128 stands for zero in the data rows.
Here are some points:
[180 255 133 139 129  54   0 197  81 180 131 255 249]
[123 111 135 108 147 137 164 131 156 135 122  92  93]
[138 145 115 153 143 111  92 120 114 166 132 153 166]
[127 111 127 129 114 133 122 123 135 114 126 124 120]
[136  90 128 137 143 113 169 107 130 139 131  86 114]
[130 208 155 145 111 100 135 124 125 114 138 145 137]
[150 172 103 158 128 134  44 136 119 154 125 183 197]
[179 255  90 153 184  40  28 162  96 182 185 255 247]
[108  59 138 124 140 132 183  94 146  73 136  92  80]
[ 87   0 155 122 138 106 255  32 187  57 131   0  19]
[124 133 122 137  96 192 127 123 135 116 103 136  85]
[125  93 134 132 126 129 168 109 124 119 118  91 107]
[115  45 134 135 123 125 201  81 143 104 120  54  93]
[ 98   0 122 140 123 143 219  82 158  89 119  25  51]
[ 97  31 134 117 127 136 251  70 149 110 117  13  35]
[123 117 151 126  99 147 151 125 125  92 108 101  81]
[114 160 111 105 123 194 101 139 130 138 120 120 101]
[129 178 112 139 145 126   0 164 131 177 137 191 211]
[154  48 128  94 201  22 255  81 179 141 191  61 118]
[201 255 117 155 136  82   0 205  88 189 157 244 254]
[122 203 107 108 109 180  73 165 122 162 126 154 133]
[173 248 103 164 154  87  15 178 103 171 140 255 248]
[127 138 140 164 121  73 142 115  97 119  72 151  91]
[120  77 137 122 106 130 180  87 113 123 144  69 104]
[138 168 135 131 136 150  67 143 120 141 123 183 175]
[124 117 126 131 129 121 147 115 124 128 134 113 120]
[ 97 161 128 135 127 161 100 122 109 118 122 152 126]
[ 89   0 135  74 139 123 255   0 190  58 169   0   0]
[142  80 121 152 133 131 171  76 136 126 140  73 107]
[123  92 125 114 150 116 156 114 116 123 133 106 133]
[169 165 132 146 228  24 170 124 111 197 188 143 182]
[105  21 122 122 141 138 206  71 147 104 116  38  49]
[188 250 114 156 143  69  28 183  94 187 168 236 255]
[137 160 128 145 123 125  92 148 115 130 128 151 153]
[131 136 123 131 138 161 119 144 123 123 134 149 123]
[116 141 124 123 120 136 131 124 129 135 140 111 110]
[103   0 176 106 141  84 255  11 187  57 142   0   9]
[129 142 149 115 113 147 119 141 152 143 137 116 108]
[135 152 102 141 134 138  84 147 119 121 117 162 172]
[109 155 119 106 111 198 107 138 139 140 116 115  91]
[134 194 159 126 120 110 113 165  93 130 145 164 158]
[114 121 101 123  91 197  99 149 157 154 141 113  87]
[138 171 116 141 111 128  50 155 115 135 132 187 189]
[118 108  86 104 107 168 148 116 160 139 147 111 111]
[134 169 123 136 158  88 141 122 105 175 149 123 173]
[112 192 130 104 103 157  55 161 102 134 122 184 146]
[111 129 130 116 100 172 103 110 122 138 127 126 107]
[137 187 182 115 151  81 197 160 104 128 127 131  66]
[161 208 122 151 133  81  47 174  95 158 145 209 216]
[138  99 128 141 142 120 173 102 132 129 132  85 123]
[152 255 102 118 120 154   0 220  83 211 145 248 213]
[116 117 128 129 119 125 129 120 124 120 128 127 121]
[112 179  92 109 135 136  56 162 126 160 142 179 204]
[127  59 128 130 162 163 184  74 178 117 136  55  91]
[152 209 131 128 137  92  66 163  76 168 158 204 223]
[176 172  94 171 140  47  68 140 158 151 143 197 238]
[108 125 124 130 131 120 129 108 150 148 111 133 112]
[126  61 127 131 134 141 173 108 145 121 109  93  72]
[157 179 126 149 135  82  73 162 107 149 149 197 208]
[ 99  32 152 106 128 138 252  74 160  86 110  40  22]
[134 139 127 134 129 120 119 126 108 145 122 151 140]
[121 174  96 137 121 156  78 132 128 158 118 155 147]
[127  80 131 133 130 115 169 102 137 120 125  83 114]
[126 118 139 120  99 137 156 137 107 105 124  90  99]
[104   5 160 116 162 110 255  68 178  72 108   0  26]
[123 115 132 130 121 139 137 123 127 119 117 111 121]
[119  57 133 142 146  99 193  90 146 112 126  72 113]
[144 170 122 151 144 121  71 138 102 143 126 168 172]
[101 105 167 125 118 143 187 129 135  79 115  65  61]
[144 214 112 133 118 139  44 169 102 156 137 201 181]
[128 129 144 196 130 103 107 147 146 119 132 113 127]
[110  38 156 129 143 108 255 113 147  88 112  19  12]
[122 130 172  86 126  94 210 122 169  92 123  67  76]
[105 124 117 121 106 172 118 121 124 114 114 119 101]
[175 213 115 167 109 121  11 179  78 173 136 255 255]
[132 240  98 128 122 147   2 186 101 190 140 220 205]
[110 145 108 106 138 189 132 112 123 144 113 158  75]
[131 183 121 122 107 156  54 165 108 129 127 184 151]
[152 118 140 140 156 121 154  76 149 118 104  64  73]
[131 142 115 110 122 151 109 139 125 134 115 149 115]
[152 196 102 147 160  76  67 161  94 158 160 184 218]
[138 214 112 118  94 173  36 170 111 140 123 196 163]
[133 142 121 135 125 127 105 142 118 140 121 147 152]
[118 118 126 143 132 120  99 142 158 148 116 173 163]
[122 124 156 124 115 127 164 130 133  98 117  97 100]
[109 112 126 105 112 147 129 133 130 155 135 136 102]
[134 255 113 112 126 135   6 188 103 189 129 247 213]
[143 184 123 142 117 129  56 155 101 145 128 186 189]
[122  94  90 146 142 192 166 111 155 155 151  62  97]
[124 114 117 112 149 174 132 114 128 123 123 144 110]
[126 127 132 130 136 123 106 127 128 135 130 135 153]
[136 182 107 128 122 144  63 152 117 168 135 167 171]
[127 232 161 121 160  81 141 191 100 195 164 146 121]
[183 255 110 156 161  53  37 207  90 182 187 255 255]
[128 167 144 127 117 117 118 151 110 111 124 146 133]
[110 168 111  89  91 213  67 168 138 122 105 143  97]
[161 185 129 152 157  71  83 149 101 167 163 179 214]
[ 94   0 151 118 155  89 255  38 182  78 128   0   6]
[120 194 121 134 120 165  46 156 106 143 110 177 158]
[ 95   0 151  98 153 116 255  62 161  82 127   6  17]
[135 242  98 127 112 159  13 181 100 176 145 214 186]
[138 136 122 132 143 117 124 128 117 143 138 119 125]
[152 174 158 139 103 101 122 164 109 127  99 162 128]
[142 200 109 139 119 129  34 159 115 150 142 211 210]
[143 243  95 141 117 146  38 174  79 171 132 216 185]
[143 145 117 128 128 168  74 171 134 125 144 168 153]
[134 148 131 127 110 126 102 137 127 128 123 160 143]
[159 166 119 123 106 141 114 163 106 100 112 144 147]
[136  92 115 141 142 120 163  93 125 146 142  92 114]
[111 163 102 112 132 169  81 165 115 127 130 153 125]
[126   0 151 148 157  84 253  43 156  79 131  37  88]
[136 184 149 126 102 126  97 160 118 103 113 166 136]
[100  94 130 134  68 152 155 150 120 132 211  93  77]
[132 139 121 136 112 130  96 143 129 121 127 150 145]
[101  29 135 121 157 125 233  87 171  79 128  37  34]
[134 184 118 144 134 110  78 151  99 158 131 169 184]
[ 94   0 162 113 161  77 255  13 176  63 128   0  11]
[117 119 134 118 132 126 179 110 145 117 119  65  70]
[135   0 132 115 103 150 255  44 149  96 112  47  60]
[116  88 130 123 118 134 168 109 134 112 119  91  97]
[123 147 113 120 107 162 103 137 125 131 108 131 124]
[130  74 125 144 119 124 148 102 132 100 122  92 107]
[123  82 126 128 131 134 172 103 143 119 122  88  92]
[136 183 103 187 120 126  20 179  72 161 140 208 212]
[132 242 138 126 117 168  64 185 109 166 122 166 142]
[ 89  95 137 136 140 134 156  97 152 135 119 127 153]
[126 150 127 135 118 121 104 143 116 125 122 150 146]
[118  76 132 138 128 118 175  94 140 114 124  83  96]
[ 84  76 122  79 145 151 220 115 120  74 122  57  67]
[127 104 138 134 136 102 151 111 127 118 124 118 133]
[115 164 136 128 108 103 100 146  90 105  76 166 110]
[ 99 101 111  77  69 223  94 144 157 100 107 110  77]
[134  92 133 133 144 114 170 108 130 132 134  84 107]
[ 93   0 146 116 207  53 255   0 191  60 135   0   0]
[115 145 121 148 140 122 118 136 117 139 142 137 143]
[157 198 108  97 135 167  25 176 114 121 124 176 144]
[150 255  75 127 129 158   0 244  67 205 158 255 244]
[108 131 127 131 105 144 118 127 130 127 124  98  86]
[178 241 106 135 118 147   4 191  88 201 133 231 209]
[147 183 105 141 122 130  17 159 120 154 141 213 214]
[131 186 185  83  86 131 124 162  95 102  88 169 147]
[ 96  74 142 116 122 123 187  86 141  97 118  69  58]
[102 132 117 149 126 133 115 124 123 125 119 166 158]
[114 111 157  79  89 139 119 141 117  77 130 103  97]
[163 137 167 129 136 104  86 143 119 130 112 171 184]
[142 107 126 138 136 116 159 113 127 129 135 106 127]
[118  81 128 130 116 137 170 106 136 112 117  82  88]
[131 148 119 136 141 124 111 134 115 138 138 131 152]
[114 126 144 119 133 133 146 112 135 112 120 115 170]
[132 140 113 144 128 121  86 127 130 130 105 132 158]
[133 154 115 138 132 121  82 138 123 153 141 163 173]
[111  81 120 114 139 147 167 100 139 144 128  72  90]
[126 137 124 134 129 131 107 127 130 129 126 146 141]
[123 145 129 113 112 149 106 129 122 127 117 132 121]
[184 232 113 159 174  66  47 165  83 200 170 222 239]
[112 149 124 124 128 150 109 137 145 139 122 130 123]
[ 98  99 120 104 158 115 150  56 159  91 124  80 122]
[139 194 112 131 125 133  49 162 109 158 136 189 172]
[114  92 142 118 106 133 177 121 131  94 109  89  73]
[131 134 124 134 123 129 113 137 125 123 121 138 138]
[122 147 124 115 115 155 107 139 129 125 118 135 122]
[122  95 134 139 143 111 179 115 125 139 139  93 112]
[129 119 128 126 108 138 129 122 140 110 113 106 111]
[ 95  76 128  97 146 120 208 111 116 101 144  70  43]
[132 198 115 136 121 123  54 162 107 153 135 178 169]
[125  80 125 133 137 115 171  95 142 126 130  94 108]
[124 149 123 130 112 159  98 133 136 133 121 140 125]
[107   0 153 107 157  64 255  23 200  47 134   0   0]
[128 119 120 125 111 160 127 133 121 133 130 104 112]
[135 188 115 117 108 157  60 160 116 135 124 181 154]
[150 173 125 138 130 126  92 130  93 169 122 166 170]
[ 99   0 155 116 186  75 255  11 191  71 130   0   0]
[124 133 115 128 120 155 109 129 130 150 130 136 140]
[119  90 138 121 129 100 181  79 120 123 136 102  84]
[144   0 133 171 138 105 252   4 156  92 118   0  17]
[124 137 128 122 111 164 101 136 126 130 122 124 122]
12 more points follow, each with its number after it:
[ 84  53 156 142 124  94 205 105 124  96 157  69 108] 0
[141 178 102 138 123 131  32 157 117 150 138 199 208] 1
[138 162 131 129 111 139 101 156 113 115 121 151 141] 2
[105 124 120 108 114 185 131 126 135 120 111 104  84] 3
[255 255 125 160 140  98   0 201  65 196 157 255 255] 4
[129 149 120 137 135 111 119 139 114 148 140 137 164] 5
[134 180 139 103 117 173  72 170  81 126 158 196 172] 6
[103  81 135 117 130 147 177 102 145 113 127  67  73] 7
[140 192 147 133 133 120 107 148 106 126 128 164 158] 8
[108  93 129 111 141 136 177 110 148 111 127  75  67] 9
[136 147 117 116 115 165 106 152 126 133 116 145 113] 10
[115  78 146 114 112 136 174 109 133  97  81  73  69] 11
Which three of these numbered points are nearest to each point below, ignoring the direction in which the first points spread most? Their numbers follow each, nearest first.
[107  82 119 123 130 151 150  85 137 108 127  72  79] > 7 9 1
[115 149 138 139 112 156 117 138 134 145 130 123 140] > 7 9 2
[110  43 136 134 145 170 194  88 163 130 134  36  71] > 7 9 1
[137 162 101 127  99 106  63 145 105 153  74 153 154] > 11 2 1
[134  92 125 141 146 108 171 106 122 138 139 101 119] > 5 1 7
[136 149 149 132 119 152 108 158 113 104 124 145 133] > 2 11 7
[210 255 134 188 159  51  51 201  93 227 151 255 225] > 4 5 8
[118 118 130 125 119 156 136 130 136 126 123 105 110] > 7 10 9
[134 108 159 109  94 163 181 101 101 102  84 105  88] > 11 2 10
[137 115 122 142 134 115 150 119 125 137 141 112 130] > 5 7 1
[124 108 144 123 117 139 147 133 122  82 117 112 111] > 2 11 8
[135 154 115 110 109 148 113 132 126 127 113 142 104] > 10 2 9
[103  86 150 116 103 149 173 120 126  91  87  95  71] > 11 2 10
[109 145 108 120 138 117 146 117 160  98 132  96  97] > 9 7 2
[146 189 151 132 136 110 113 153 103 129 131 160 146] > 8 2 5
[115 118 161 107 114 200 153 124 101  90 126 121  80] > 6 3 10
[ 82 145 118 133 103 216 109 124 133 111 121 107  77] > 3 10 7
[177 197 144 155 130  49  19 213  66 162 155 226 217] > 0 5 4
[145 191 105 136 122 126  23 157 116 148 137 212 210] > 1 5 7
[163  80 142 158 217  14 237  82 139 156 182 101 137] > 4 5 0
[131 148 115 120 108 154 102 147 126 134 118 142 121] > 10 7 2
[ 99 132 130 103 112 186 130 133 134 133 109  88  68] > 3 10 7
[ 90 179 153 166 125  65 118 102  66 132 143 156 154] > 0 8 5
[144 179 101 145 120 140  17 154 118 158 140 210 218] > 1 7 5
[159  40 157 153 221  16 255  66 149 141 173  59 127] > 4 5 0
[139 150 110 135 126 132  54 140 127 132 130 178 181] > 1 7 2
[205 240 104 169 149  48  21 159  84 209 175 255 255] > 4 5 0
[134 168 127 122 124 173  83 170 122 138 102 167 135] > 10 3 11
[142 181  96 137 120 134  33 142 119 137 140 198 203] > 1 7 5
[120  87 132 141 138 116 170  99 133 131 135  82 113] > 5 1 7
[163   2 148 137 155  48 233  74 156  78 121  85  96] > 4 5 0
[129 177 144 132  97 139  96 149 110 115 123 166 139] > 2 8 11
[136 175 146 132 144 113 131 140 138 110 134 154 129] > 8 2 9
[202 188  97 168 159  78  64 150 113 175 168 173 204] > 4 5 1
[111  72 135  91 125 153 175 110 154 101 119  96  66] > 10 9 7
[136  76 168 130 149  96 228  95 158  74 127  82  79] > 8 5 2
[148 237 157 160 129 123  11 208  49 206  87 226 192] > 11 8 7
[119   0 100 141 130 119 156  55 176  72 136  87 134] > 1 5 0
[143 161 148 124 109  98  56 177 118 129 150 187 228] > 0 1 5
[147 176 145 126 104 134  77 154 118 110 126 166 152] > 2 8 11
[131  88 125 140 143 113 177 103 136 144 137  87 112] > 5 7 1
[151 213 101 148 143  97  45 162  77 188 143 215 222] > 5 1 8
[115  53 114 122 113 128 129  90 163 111 135 120 138] > 1 5 7
[123 106 135 110 145 122 177 126 148 106 128  99  78] > 9 2 8
[188 188 120 149 168  46  63 143 110 158 170 172 182] > 4 5 8
[103 159 124 101 131 202 102 142 142 140 117 119  86] > 3 10 7
[139 214 109 144 134  98  50 159  76 200 129 204 218] > 5 8 7
[ 93  46 150 101 114 179 169 120 101  96 147  65  39] > 6 3 10
[105 118 121 116 112 188 116 125 142 124 111 111  89] > 3 10 7
[148 177  96 132 129 126  27 154 123 139 153 201 208] > 1 5 7
[159 154 148 112 118 176  99 113 112 114 148 149 114] > 6 10 2
[160  84 152 155 239  10 244  79 141 164 191  93 150] > 4 5 0
[142 131 140 142 157  99 143 125 112 153 151 114 145] > 5 8 0
[118 191 114  94 111 207  60 160 132 123 106 161 107] > 3 10 7
[167 192 118 171 155  95  73 144  99 162 144 190 222] > 5 8 1
[122 113 130 115 102 162 118  97 109 106  88 108  86] > 11 3 10
[144 200 115 113 105 161  48 168 116 128 114 187 152] > 10 3 2
[109 176 144 145  59 132  89 152 115 114  87 148 130] > 11 2 10
[111 128 142 151 150 115 113 149 104 106 134 145 145] > 0 5 8
[ 98  69 147  90 113 159 167 142 105  99  97 108  85] > 11 6 10
[126  65 119 211 121 103 135 142 112 133 170 113  74] > 0 5 1
[125 150 122 116 109 163 101 141 126 126 118 141 117] > 10 3 7
[113 106 145 104 136 133 183 135 156 113 123  99  77] > 9 7 2
[120 107 127 111 104 149 150 122 148  97  87  93  95] > 11 2 10
[142 139 111 141 132 124  68 131 133 139 136 170 186] > 1 5 7
[155 231 127 198 110  66  22 166 123 197 182 255 253] > 0 5 1
[132 112 120 130 123 130 102 119 134 122 136 147 156] > 1 5 7
[141 170 135 134  99 131  71 178 110 108 130 157 148] > 2 11 7
[125  90 146 145 116 103 189  89 125  91 163  93 109] > 0 5 8
[ 88  57 155 103 119 163 194 102 124  93 121  80  68] > 6 7 2
[196 248 117 170 160  45  20 185  73 184 175 244 255] > 4 5 0
[146 151 102 124 146 170 100 175 106 157 115 174 141] > 10 9 7
[165 252 103 110 108 120  35 190 102 180 146 246 194] > 9 7 2
[136  30 205 112 182  60 255  53 167  88 147  40  82] > 4 8 5
[147 119 130 140 144 109 138 119 129 139 138 119 138] > 5 1 8
[139  19  83 134 152 137  93  48 174 120 124 127 180] > 1 5 7
[157 158 115 102 133 180  73 169 109 125 134 195 208] > 6 1 2
[136 255 102 135 138 125  18 203  95 176 151 233 189] > 9 7 8
[122 141 125 117 104 161 102 139 124 125 125 136 112] > 10 3 7
[115 126 126 139 124 137 119 144 110 128 131 109 126] > 7 9 2
[138  94 147 136 119 123 104 144  94 114  99 149 163] > 11 2 1
[ 56  48 124 109 133 187 213  80 144 115 162  83  98] > 6 7 1
[134  97 166 110 142 110 224 110 153  94 133  88  71] > 8 2 9
[141 183 113 118 132 133  75 186 120 167 129 156 146] > 9 7 10
[126 154 137  98  97 152 124 122 100 144 108 143 136] > 11 7 2
[127  84 170 113 144  99 226 112 146  79 128  81  59] > 8 2 9
[143 197 134 147 101 139  57 149 128 112 119 174 154] > 2 11 8
[125  82 136 131 128 108 185 100 133 113 130  88 108] > 5 8 1
[125  92 134 106 142 139 190 110 152 116 137  77  60] > 9 7 10
[152  80 179 116 143 104 255  99 145 109 133  68  42] > 8 4 5
[138 150 116 120 100 144  85 152 109  98 133 131 129] > 2 10 7
[169 176 131 130  77 156  90 189 116 171 126 184 149] > 10 2 11
[152 165 129 145 159  91 125 131 107 170 153 142 165] > 5 8 4
[160 133 162 139 141 110 154 120  96 113 116 112 128] > 8 5 2
[134 142 128 143  90  99 110 121 127 121 100 131 132] > 11 2 8
[137 255 140  58 132 207  33 179 122 123 132 255 168] > 6 3 10
[102  65 118 119 139 158 178  82 144 134 123  69  73] > 7 9 10
[191 255 126 153 172  54  22 187  81 206 179 255 255] > 4 5 0
[115 181 110  83  99 228  50 178 130 138 120 153  95] > 3 10 7
[159 229 122 150 154  78  49 173  93 178 154 215 236] > 5 8 0
[140 114 130 131 118 152 118 133 113 140 145 113 130] > 7 9 2
[158  78 139 119 178  20 255  79 172 117 184  49 130] > 4 5 0
[114   0 146 123 176  72 255  46 171 107 149  26  54] > 5 0 1
[145 233 142 114 131  87 111 152  96 156 124 158 140] > 8 9 5
[122  92 117 138 130 133 123 101 140 118 133 130 146] > 1 5 7
[155 255 112 152 151 107  19 172  89 207 143 228 232] > 5 8 9
[119 149 120 119 110 161 101 141 126 116 117 145 119] > 10 3 2
[125  80 175 113 144 104 232 116 154  84 129  73  57] > 8 2 9
[133 165 139 130 107 131 120 150 118 103 124 158 128] > 2 8 11
[118 112 124 129 126 133 101 116 131 121 125 145 154] > 1 7 5
[126 255 119 127 100 156   0 178  73 215 169 220 209] > 7 9 3
[ 91  35 175 105 142 154 222  69 198  66 149  70  60] > 6 1 7
[118 171 108 108 110 207  75 149 134 145 121 151 109] > 3 10 7
[109 122 108 111 109 203  98 123 145 118 110 115  98] > 3 10 7
[124  91 116 137 133 132 128 102 149 123 124 121 135] > 1 5 7
[143 151 134 136 147  95 136 124 112 155 146 134 150] > 5 8 9
[125  44 133 145 136 119 210  79 138 113 135  62  90] > 5 1 7
[129  27 129 150 148 111 224  65 151 121 140  37  86] > 5 1 0
[124 124 119 130 103 110  78 112 171 110 136 171 161] > 1 2 5
[143 195 105 139 114 138  23 153 116 150 136 209 210] > 1 7 2
[123 102 124 134 129 137 112 114 139 122 126 131 140] > 1 7 5
[136 255 107 124 112 155   0 194  79 197 143 245 223] > 7 9 10
[114  84 124 120 138 137 184 130 144 125 122  93  59] > 9 7 10
[116 204 118  91  90 202  64 150 103 195 128 134 120] > 3 10 7
[121  81 138 135 129 109 167 111 130 124 129  96 107] > 5 1 7
[137 170 144 130 100 127  95 156 112 124 122 152 138] > 2 11 8
[118 125 132 137 121 118 120 149 127 142 106 143 136] > 11 7 5
[121 148 124 123 105 166 104 141 126 124 122 137 118] > 10 3 7
[128 189 122  98  86 143 106 163 149 151 111 149 124] > 10 9 3
[126  83 177 121 138  96 212 109 156  96 127  86  79] > 8 5 2
[145 157 137 117 113 137 111 154 121 105 110 140 128] > 2 11 10
[124 158 116 122 107 159 105 130 123 122 125 151 121] > 10 7 2
[123  84 146 139 156  79 174  73 133 125 129  97 124] > 5 8 1
[132 136 112 129 137 139  81 137 125 132 141 154 179] > 1 5 7
[119 128 170 136 128 142 146 150 117 129 110  97  62] > 11 2 9
[121 187 114 109 123 193  85 156 124 155 126 136 110] > 3 10 7
[148 172 105 136 125 154  26 135 124 152 134 193 204] > 1 7 9
[138  56 183 103 151  70 227  93 117  75 131  58  48] > 8 5 4
[114 141 103  97  99 209  80 153 140 125 105 126  95] > 3 10 7
[140 131 135 138 115 128 117 142 130 117 118 140 138] > 2 11 7
[105  49 141 106 145 123 237  95 165  93 118  40  45] > 9 7 5
[140 185 148 133 126 117 115 155 119 129 127 141 151] > 8 2 9
[114  55 161 110 151 112 243  95 153  76 116  44  43] > 8 2 9
[136 188 108 152 128 141  35 159 119 148 126 207 210] > 1 7 5
[130  95 121 143 129 149  86 105 143 137 114 118 163] > 1 7 5
[124 185 155 134 114 105 114 154 113 131 134 162 141] > 8 2 9
[117 122 125 117 124 153 130 127 127 124 126 113 113] > 7 9 10
[148 155 146 139 104 124 117 150 123 109 130 146 131] > 2 8 11
[145 107 149 124 142 149 177 122 158 127 104  95  38] > 10 9 7
[100 132 118 113 112 207 141 133 138  93 105 102  68] > 3 10 7
[159 201 141 136 135  90 117 154 101  99 114 169 118] > 8 2 9
[116 188  93 129 109 145  11 131 129 146 126 226 206] > 1 7 9
[106 106 113 104 110 207 110 118 147 119 114 104  89] > 3 10 7
[144 199 111 140 126 125  27 155 119 155 139 212 208] > 1 5 7
[146 150 130 131 150 110 122 134 121 146 145 137 148] > 5 8 9
[154 102 122 153  93 124  72 143 181 111 134 148 157] > 1 2 7
[124 196 105 116 110 200  65 162 123 158 135 156 125] > 3 10 7
[139 169 144 128 104 129 118 160 109 109 115 152 125] > 2 8 11
[138 199 101 133 117 148  40 171 111 174 128 182 183] > 7 9 10
[135 174 137 125 105 127  89 159 121 110 115 172 140] > 2 11 8
[117  82 138 141 145 112 171  95 137 114 132  95 106] > 5 1 8
[ 93 133 134 109 112 182 152 130 134 124 106  97  66] > 3 10 7
[122   0 126 112 103 162 218  67 149  79 124  11  31] > 10 7 2
[138 143 132 126 145 115 129 126 116 147 142 133 139] > 5 8 9
[122  99 130 133 131 132 123 108 144 121 130 115 143] > 1 5 7
[122 187 167 111 117 116 126 143 111 100 104 162 146] > 8 2 11
[140 145 132 136 112 118 108 147 126 123 128 136 138] > 2 7 9
[113  69 121 145 113  98 107  97 163 131 135 121 122] > 1 5 7
[114 112 151 126 102 144 162 124 131  91 108 105  96] > 2 11 10
[162 138 142 149 207  60 203 123 125 154 172 119 142] > 4 5 8
[145 186 111 132 114 131  38 157 113 150 133 199 202] > 1 7 2
[118 143 107 140 132 167  95 127 129 162 121 141 152] > 7 1 9
[122 141 130 129 105 173  96 151 119 120 121 147 120] > 10 3 2
[135 115 112 142 127 124 103 119 130 129 130 144 140] > 1 5 7
[126 128 115 138 127 137  93 119 139 139 131 139 153] > 1 7 5
[136 128 120 142 128 124  90 129 125 126 129 154 167] > 1 5 7
[120   8 198 118 160 104 255  62 169  56 123  54  56] > 8 5 2
[119 192  97  94 104 196  73 167 125 172 129 137 107] > 3 10 7
[118 115 116 103  97 225 131 117 114 124  87 103 114] > 3 10 11
[139  19 145 139 207  17 255  59 158 120 165  44 102] > 4 5 0
[150 188 114 140 118 137  39 152 115 147 135 200 200] > 1 7 2
[103 155 128 101 119 147  78 140 117 162  82 176 121] > 11 10 3
[138  50 119 144 124 141 133  95 138 109 131 107 163] > 1 5 7
[134   0 119 139 147 116 189  46 181  92 149  57  87] > 1 5 7
[104  84 130 118 138 155 177  92 141 109 110  67  90] > 7 9 10
[106  75 118 103 122 152 183 113 146 125 115  88  63] > 10 7 9
[147 218 146 127 111 108  98 152 109 127 115 173 143] > 8 2 11
[109 198  98 174 117 147  74 157  95 140  98 205 137] > 11 2 10
[122 159 107 101 122 189  97 131 114 170 122 101  95] > 3 10 7
[165 238 108 152 140  73  21 188  87 186 157 241 253] > 5 0 8
[114  91 110 147  94 152 104  88 115 126 117 118 173] > 1 7 5
[106 159  97 133 132 135 103 148 112 125  91 155 154] > 11 7 9
[120  66 126 139 134 122 148 100 144 104 125 105 125] > 1 5 7
[ 97  50 127 120 133 147 205  93 148 109 113  44  53] > 7 9 10
[137 144 137 132  97 142 101 157 117  84 107 140 131] > 2 11 10
[110 189 115  85 104 205  86 143 118 137  85 179  85] > 3 10 11
[110  77 121 117 140 160 173  97 139 134 125  72  81] > 7 9 10
[156 140 121 173 127 123  63 128 132 119 141 164 162] > 1 2 5
[124 128 131 110 128 145 145 136 134 116 123 111  94] > 9 7 10
[133  54 163 114 151  91 247  98 151  78 128  57  60] > 8 5 2
[142 197 106 141 122 140  26 161 110 151 139 209 206] > 1 7 2
[145 153 104 131 115 144  69 143 122 133 136 174 176] > 1 7 2
[142 158 126 137 142 112 116 128 120 150 144 164 162] > 5 8 1
[155 255  79 116 118 181   0 232  84 220 155 255 210] > 10 7 3
[108 136 129 102 126 184 128 139 147 131 115  88  82] > 3 10 7
[179 249 111 156 149  76  24 191  96 181 161 244 255] > 5 8 4
[135  34 213 118 134 113 255  86 161  71 145  23  24] > 8 2 5
[121 149 129 116 111 164 101 140 131 120 122 147 112] > 10 3 7
[147  51 143 149 209  41 243  76 145 150 172  68 126] > 4 5 0
[ 86  44 123 112 117 142 153  87 150  97 131  86 105] > 1 7 2
[116 166 171 124 118 101 128 152 105 117 116 121 117] > 8 2 11
[125  89 116 130 116 136 121 118 132 108 122 119 124] > 1 2 7
[135 144 155 156 152 157 150  96 106 117 105 141 117] > 8 2 7
[106 160  83  95  68 184 100  81 162 175 105 110  83] > 3 10 7
[113 110 113 139 115 125  99 128 116 132 124 146 154] > 1 5 7
[129 160 168 108 102 123 105 161  97 110 101 163 122] > 11 2 8
[120 105 136 146 128 126 116 105 132 120 137 134 132] > 1 5 7
[130 148 133 133 108 123  88 154 116 122 123 152 144] > 2 11 7
[114 124 117 135 131 171 114 116 138 140 116 117 120] > 7 3 10
[103  89 152 106 156 138 197  97 146 113 100  74  58] > 9 7 8
[127 119 114 142 128 138 103 132 129 127 131 138 155] > 1 7 5
[187 255 120 158 164  49  27 191  72 200 171 255 255] > 4 5 0
[157 249 152 157 154 108  61 139 132 149 142 255 255] > 8 5 1
[134 157 129 129 111 129 105 148 117 121 113 146 155] > 2 11 7
[137 156 122  85 114 162  94 149 116 118  91 149  98] > 10 3 11
[187 255 144 139 157  95  51 130  81 175 123 200 185] > 8 4 5
[131 141 145 130 126 111 152 136 114 119 121 123 113] > 8 2 5
[103  22 134 129 120 137 222  78 156 106 107  22  51] > 7 5 9
[101 108 102 122 121 132 114 110 135 137 120 144 144] > 1 7 5
[142 160 141 125  96 134 105 146 123 138 106 133 144] > 11 2 7
[147 246 117 158 171  97  49 158  99 206 147 202 217] > 5 8 9
[165 210 120 149 149  79  64 159  97 163 156 198 214] > 5 8 0
[143 208 104 132 105 169  60 173  86 206 144 166 171] > 7 9 10
[116 130 113 117 117 199 121 136 145 122 121 110  87] > 3 10 7
[127 212 115 104 110 187  60 180 119 160 132 169 120] > 3 10 9
[ 90 151 122 122 130 156 115 156 118 125  89 114 126] > 11 7 3
[135 184 101 126 124 151  59 161 114 168 138 168 167] > 7 9 10
[124 151 123 120 112 156 102 145 124 132 121 137 116] > 10 7 9
[124 184 184 131  64 130  87 175 120 137 114 147 129] > 11 2 8
